Each row is where one point has got to under a steady rotation. How many steps took it there?
The counts run from 0 to 156.
[139 146  88 140  78 113 104 147 144 151 118 160 117 128 110 147 138 148
 130 133 125 113  45 141 110 109 101 127 103 138  96 117 112  99 101 128
 131 133 179 141 124 119 106 149 157 155 105 138 155 161  95 147 102 102
 111 149 131 152 197 119 149  80 112 146 173 157 152]  59
[150 142  97 147  86 124 102 148 157 163 104 155 102 130 117 174 141 150
 134 143 127 114  64 141 111 105  89 122  97 141  94 113 122  93 103 118
 126 153 165 144 120 118  99 147 174 153 118 135 157 170 104 155 118  94
 128 160 129 153 194 112 158  91 116 144 157 159 153]  146
[164 134  89 141  95 107  96 162 151 169 104 175  95 127 104 185 143 121
 140 149 135 131  61 149 116 122 108 115 118 131  96 114 112 127 109 132
 122 142 160 131 122 129 105 163 171 158  97 153 146 160 122 181 122 100
 129 143 132 125 194 130 144  98 112 143 153 154 135]  87
[150 145  80 138  80 110 108 157 149 157 113 156 121 126 107 143 144 134
 120 141 114 111  49 143 114 113 102 138 114 131  84 105 129 102 100 119
 128 130 188 144 116 124 116 152 153 162 100 132 144 165 104 135 104  98
 103 145 131 132 203 116 149  88 102 146 163 151 145]  64
[153 144  78 123  92 103 100 156 143 161 113 169 123 111 124 162 133 119
 118 141 122 132  53 147 117 119 114 123 105 138 106  82 117 119 111 127
 132 136 170 127 129 135 124 160 176 155  90 161 141 164 108 144 106 112
 110 139 146 127 206 124 141  82 103 148 165 142 135]  72
[165 140  73 139  96 115 103 146 163 168  89 167 108 125 116 174 140 128
 128 144 134 134  69 137 108 130 106  98 106 132  88 110 109 105  95 124
 125 129 183 134 113 130  92 148 169 150  96 154 147 164 118 161 114  90
 128 146 136 124 179 130 153  94 107 144 144 138 135]  129
[159 146  80 128 103 119  96 158 153 153 103 170 122 119 121 173 143 111
 111 146 125 123  70 149 122 115 108 122 103 135  94  80 129 123 111 116
 129 143 166 138 131 131 117 169 178 159  93 150 138 169 112 160 111 106
 118 133 137 123 190 127 148  78 102 150 159 152 145]  77
[147 141  92 141  74 102 110 143 148 163 113 151 104 119 120 163 134 147
 137 142 118 121  41 142  97 113 102 134 116 138 100 109 119  97 108 120
 128 142 168 128 118 129 116 147 158 153 111 147 160 159  94 127 109 102
 109 158 141 144 215 112 145  97 112 149 165 144 136]  153
[152 146  92 142  85 107 102 155 148 153  93 155 120 124 115 148 136 144
 133 147 135 114  54 140 108 118  84 136 128 131  73 123 122  94 116 132
 130 146 166 142 110 115 114 156 154 170 100 135 164 162 104 139 123  85
 104 150 128 126 195 112 155 101 102 165 157 161 138]  106
[155 141 102 144  87 112 112 158 156 168 117 148  95 124 114 175 147 151
 136 134 126 120  64 151 114 111  97 127 100 131  90 112 125 104  94 124
 127 147 169 139 115 118  98 143 183 151 111 141 154 175 119 148 118 101
 124 163 138 149 202 126 150  93 126 142 158 160 145]  49
[146 142 102 141  95 107  93 154 146 152  99 170 111 124 124 172 127 148
 146 138 144 118  58 149 115 106  95 126 111 148  96 116 115 121 121 139
 136 152 148 138 119 115 116 156 185 166 107 148 171 160 111 160 129  98
 126 151 133 143 200 126 142  91 124 157 166 161 135]  98
[159 136  99 142  84 111 107 148 156 176 111 157  85 119 117 188 140 141
 141 144 128 131  60 142 102 118 102 115 102 134 105 112 110 104 102 124
 124 150 161 127 120 131  95 146 177 145 112 152 151 165 111 158 119  99
 133 160 137 147 205 118 150 101 119 143 152 147 137]  45
[150 142  96 147  96 107  95 158 148 148  99 160 110 125 123 168 131 150
 148 134 144 112  60 154 117 106  96 128 114 143  86 120 119 123 118 138
 135 143 156 138 114 111 109 155 182 168 102 149 170 159 116 160 129  99
 126 150 134 143 199 137 140  89 125 158 164 162 133]  97
[158 149  72 126 103 117  96 144 157 157  81 171 137 115 141 161 134 125
 112 145 131 124  73 137 116 120  99 117 102 145  89  87 124 100 112 119
 133 141 171 141 115 125 114 153 185 160  97 151 153 175 112 133 120  90
 116 146 142 122 184 120 158  85 102 157 149 142 133]  120
[150 135 101 142  89  97  97 155 146 170 101 171  99 124 115 172 131 145
 150 147 145 130  53 147 110 119  93 125 122 140  95 122 112 114 118 142
 130 151 152 130 112 121 113 154 177 161 106 152 163 162 117 157 129  94
 125 157 133 135 203 119 144 107 118 149 156 155 130]  2
[147 144  81 118  93  97  97 149 142 163  96 178 129 109 136 149 131 135
 119 142 137 135  57 138 116 130 101 121 111 140  98  96 109  96 110 139
 139 138 171 131 112 125 118 152 179 162  96 160 154 167 111 129 115  95
 104 151 145 123 195 115 150  94 104 156 156 143 129]  115
[153 146 100 145  80 121 110 146 158 158 105 141 101 122 120 172 141 150
 134 144 121 109  60 142  99 108  90 131 110 134  89 112 126  91 108 113
 124 156 160 138 120 123 102 147 158 154 113 135 160 163  95 143 115  93
 118 157 130 148 203 111 154  95 111 158 161 156 150]  148
[145 145 103 137  91 106  91 151 144 152  98 165 111 118 127 169 129 146
 144 141 148 119  57 145 113 110  89 125 113 143  98 119 112 113 125 140
 135 157 144 133 123 115 114 157 176 165 103 151 169 159 100 158 127  95
 121 151 135 142 201 119 145  91 120 165 168 162 137]  99
[159 133  92 150  85 112 105 148 159 172 108 155  84 126 112 187 136 143
 145 140 131 127  59 143 105 117 103 110 102 136 100 117 110 107  97 123
 124 140 170 130 115 131  94 145 172 147 109 148 155 165 114 163 118 100
 134 160 137 147 198 127 146  96 120 139 153 144 137]  44
[158 146  71 129  98 119 104 147 160 157  91 158 117 112 134 175 140 132
 115 133 135 130  76 141 116 130 107  99  93 130  89 101 111 106  93 126
 132 127 181 130 119 124  91 148 181 148  90 156 148 168 116 157 110  97
 127 144 142 129 182 138 149  79 113 155 153 143 138]  32
[150 144 100 143  83 121 105 147 156 163 105 150 102 126 120 177 140 150
 134 146 125 113  61 139 104 107  88 128 104 139  93 109 123  92 109 112
 125 158 157 140 122 122 102 148 168 152 119 134 161 170  97 146 116  94
 125 158 133 150 198 109 158  97 112 150 158 158 154]  147
[144 143  91 133  79 114  98 147 142 162 115 171 117 128 111 153 139 137
 123 146 121 119  45 136 111 110  97 130 107 140 103 104 119  97 108 119
 131 148 172 141 125 125 116 156 160 156 109 138 149 166  96 141 104 102
 107 149 133 142 201 102 155  87 103 142 168 154 153]  61
[148 149 100 130  92 105 105 156 149 151  94 152 123 112 134 154 136 152
 126 137 137 116  65 146 113 115  84 140 115 135  80 113 124  98 119 134
 136 156 156 138 114 112 115 155 177 172 101 147 167 167 109 132 124  86
 107 155 137 132 201 121 152  98 114 170 160 161 133]  9
[143 147  99 137  85 108  96 153 144 145  99 161 116 121 118 159 137 152
 137 135 148 117  56 143 113 115  87 123 117 134  84 131 109 104 115 141
 135 145 160 138 120 112 103 155 165 168  95 144 166 155  98 162 121  91
 113 147 128 138 193 126 149  93 117 164 164 168 142]  101
[148 151  95 137  92 104 107 154 148 144  91 151 128 117 133 148 135 155
 131 136 137 111  63 147 112 112  87 137 113 135  73 115 126  99 113 135
 137 144 165 142 111 109 111 151 174 169  98 144 172 164 110 131 124  88
 110 152 134 134 197 126 148  93 114 167 158 160 133]  10
[154 146  75 129  87 107 102 144 151 162  89 165 127 115 125 151 137 132
 116 151 131 128  60 134 109 131  94 119 120 132  84 109 112  83 105 129
 130 136 179 136 115 127 108 152 156 159  93 148 150 165 103 136 110  86
 100 146 134 117 188 111 159  98  95 160 150 145 136]  20
[151 140  77 141  85 110 106 156 149 160 111 164 121 131 104 145 141 132
 125 144 112 114  46 143 113 109 106 142 112 137  87  99 132 109 101 118
 129 132 187 144 112 125 120 155 160 162 103 135 146 168 113 133 108 101
 107 146 132 132 203 117 151  87 102 140 160 148 142]  65
[148 144  77 130  89 108  90 140 146 162  90 184 131 125 122 145 129 136
 125 147 137 128  52 127 114 124  96 114 109 142  98 106 107  88 109 129
 134 140 177 139 113 125 115 151 167 162 105 149 155 167 106 135 112  87
 109 151 135 126 189 106 157  94  99 147 153 141 139]  18
[145 146  85 136  92 107  92 140 146 152  86 171 131 120 136 150 124 146
 136 141 139 114  56 138 109 111  92 129 110 151  92 104 119 100 122 129
 137 146 161 140 112 120 123 153 174 166 109 147 174 164 103 128 122  91
 113 154 139 136 196 112 149  89 108 160 163 145 132]  13
[152 145  79 125  89 105  96 142 146 165  90 174 128 118 127 148 136 133
 120 150 136 131  57 128 108 129  93 117 115 136  94 105 109  86 110 130
 131 143 172 135 116 128 113 154 160 160 103 151 151 165 100 133 114  86
 103 149 136 122 186 103 159  97  95 155 151 142 138]  19
[154 144 107 139  85 113 114 153 154 165 113 140  98 115 127 179 140 150
 131 135 123 118  65 151 106 105  94 136  99 136  93 100 129 101 109 116
 128 159 155 135 121 119 107 147 181 155 111 143 160 172 106 137 120 101
 123 161 141 148 210 119 148  94 120 155 161 157 145]  51
